In the rows, zero is written as 128.
Each path below is one point turned by a fixed rotation once a step. After each direction that follows a path, write how fast that rotation turns it, in deg/step (0 if it stays still).
Each turn is a multiple of 5 degrees from 10 to 175, or 0.
Each row of a path follows its step; steps can be skipped.
path 1
step 1: [126 121 129 126 128 117 130 129 127 132 124 122 127 135 124 128 130 133
 128 126 118 120 134 119 131 130 132 125 127 123 130 120 136 121 126 130
 128 132 130 135 126 131 131 118 127 130 130 130 125 132 136 127 136 137
 131 127 129 132 127 135 138 121 127 120 120 127 125 132 135 132 128 137
 139 125]
step 2: [128 138 127 129 133 127 133 129 124 130 131 119 132 137 127 121 132 137
 129 132 135 123 128 123 130 119 126 131 135 126 133 127 135 130 119 137
 135 120 119 127 126 138 130 133 128 119 131 126 132 130 127 129 125 128
 126 124 123 132 134 131 130 134 133 125 129 133 129 129 139 125 125 135
 130 135]
step 4: [130 129 137 129 134 129 120 126 121 131 128 121 132 131 116 122 136 127
 131 134 122 123 137 128 136 125 126 127 126 126 121 134 138 132 121 137
 130 124 127 124 128 126 131 123 119 129 130 138 131 131 129 129 126 126
 136 129 131 126 123 135 130 130 140 126 121 128 128 123 127 126 125 125
 135 135]
step 5: [128 131 129 137 134 131 143 123 121 134 124 125 127 131 134 126 136 130
 127 122 144 130 124 129 126 125 124 133 130 126 128 132 133 130 130 133
 118 126 126 121 123 131 126 125 121 125 135 122 126 125 126 128 120 126
 134 133 135 134 126 132 126 118 133 134 122 134 126 126 128 128 136 131
 132 124]
step 6: [127 124 126 129 123 138 126 130 122 137 122 123 138 122 129 131 127 121
 119 128 124 127 130 126 133 125 130 126 129 131 125 127 129 132 128 129
 124 133 132 126 132 128 124 127 118 132 138 127 120 137 137 125 126 127
 131 125 122 129 130 129 121 134 141 130 119 122 130 119 126 131 138 130
 131 134]
step 7: [122 123 132 131 132 117 130 134 129 128 123 121 131 125 132 127 136 124
 132 126 129 132 125 129 130 129 130 133 137 130 127 133 123 118 127 132
 132 132 132 116 121 126 125 120 122 130 128 129 135 136 121 122 131 126
 139 125 135 125 125 131 130 129 130 136 120 134 132 127 131 128 133 137
 137 129]
step 9: [118 125 123 127 136 135 128 130 132 126 129 129 129 129 129 130 134 127
 129 123 125 123 128 117 124 125 130 127 119 132 124 137 129 114 123 124
 133 138 126 125 134 125 129 128 128 130 139 124 137 130 133 122 134 128
 135 122 124 126 128 127 124 135 122 124 126 131 134 127 130 134 136 134
 137 134]
step 12: [127 133 125 127 123 127 135 131 118 128 134 118 134 131 124 128 125 130
 124 133 132 128 119 120 130 129 116 127 125 123 120 130 132 127 129 130
 128 132 125 129 126 122 128 133 127 132 125 128 130 129 140 125 137 133
 131 121 133 130 125 121 125 128 131 119 126 128 130 136 131 128 132 125
 139 142]
step 15: [127 120 124 129 132 125 123 127 119 139 132 122 133 125 131 117 124 132
 126 119 127 131 128 123 119 133 123 126 123 127 122 126 128 132 122 132
 118 123 133 125 126 123 128 129 129 133 134 133 126 136 131 124 127 125
 135 128 124 131 132 135 123 133 131 128 122 141 125 131 125 130 139 134
 126 135]
step 17: [131 116 133 129 135 128 132 134 125 133 129 122 126 131 129 131 129 128
 126 127 127 130 126 122 131 137 135 137 115 132 128 128 129 117 126 129
 120 124 133 125 119 130 132 134 127 124 131 133 117 135 128 128 130 124
 140 129 120 129 125 121 126 125 135 132 136 126 127 130 126 128 134 136
 133 127]
[126 130 131 126 128 128 128 126 128 126 130 128 126 129 129 128 130 129
 128 130 129 125 128 127 127 128 126 126 127 130 129 128 128 130 128 128
 129 128 127 128 128 128 128 128 127 128 127 129 127 128 129 128 128 129
 127 126 129 131 128 130 129 128 130 126 129 126 128 131 128 128 128 128
 128 128] -> 40
[127 127 127 129 128 129 128 126 128 130 129 127 126 127 127 127 131 127
 129 129 129 127 129 128 131 126 132 129 128 126 128 127 128 129 129 129
 128 127 127 126 130 128 128 128 127 129 128 127 126 127 126 127 128 128
 127 129 129 129 129 127 129 128 130 128 126 128 130 128 129 131 127 130
 129 127] -> 20
[127 128 129 128 127 128 127 127 129 128 127 126 128 128 127 126 128 128
 128 129 128 129 127 128 127 127 129 128 130 127 128 130 128 128 129 131
 129 127 128 130 129 125 129 128 128 127 128 132 129 130 128 128 128 129
 129 127 132 126 130 129 129 129 127 128 128 131 126 128 128 129 128 129
 128 127] -> 130
[129 129 128 128 129 127 129 127 127 130 129 128 126 130 127 127 126 128
 130 131 128 127 128 128 130 130 127 126 127 129 127 128 126 128 127 129
 128 128 129 124 128 130 128 128 130 129 127 128 129 129 127 126 130 128
 128 129 128 126 129 130 127 127 127 130 127 130 129 129 130 127 128 129
 128 130] -> 135
[128 126 129 126 128 129 129 127 129 128 129 127 130 127 128 129 127 127
 128 128 127 128 128 127 128 128 128 127 128 129 129 129 126 126 128 127
 130 131 127 129 130 130 128 129 126 129 128 129 128 125 127 128 127 128
 131 127 129 130 130 126 130 126 127 129 129 128 129 128 130 127 128 131
 125 128] -> 35
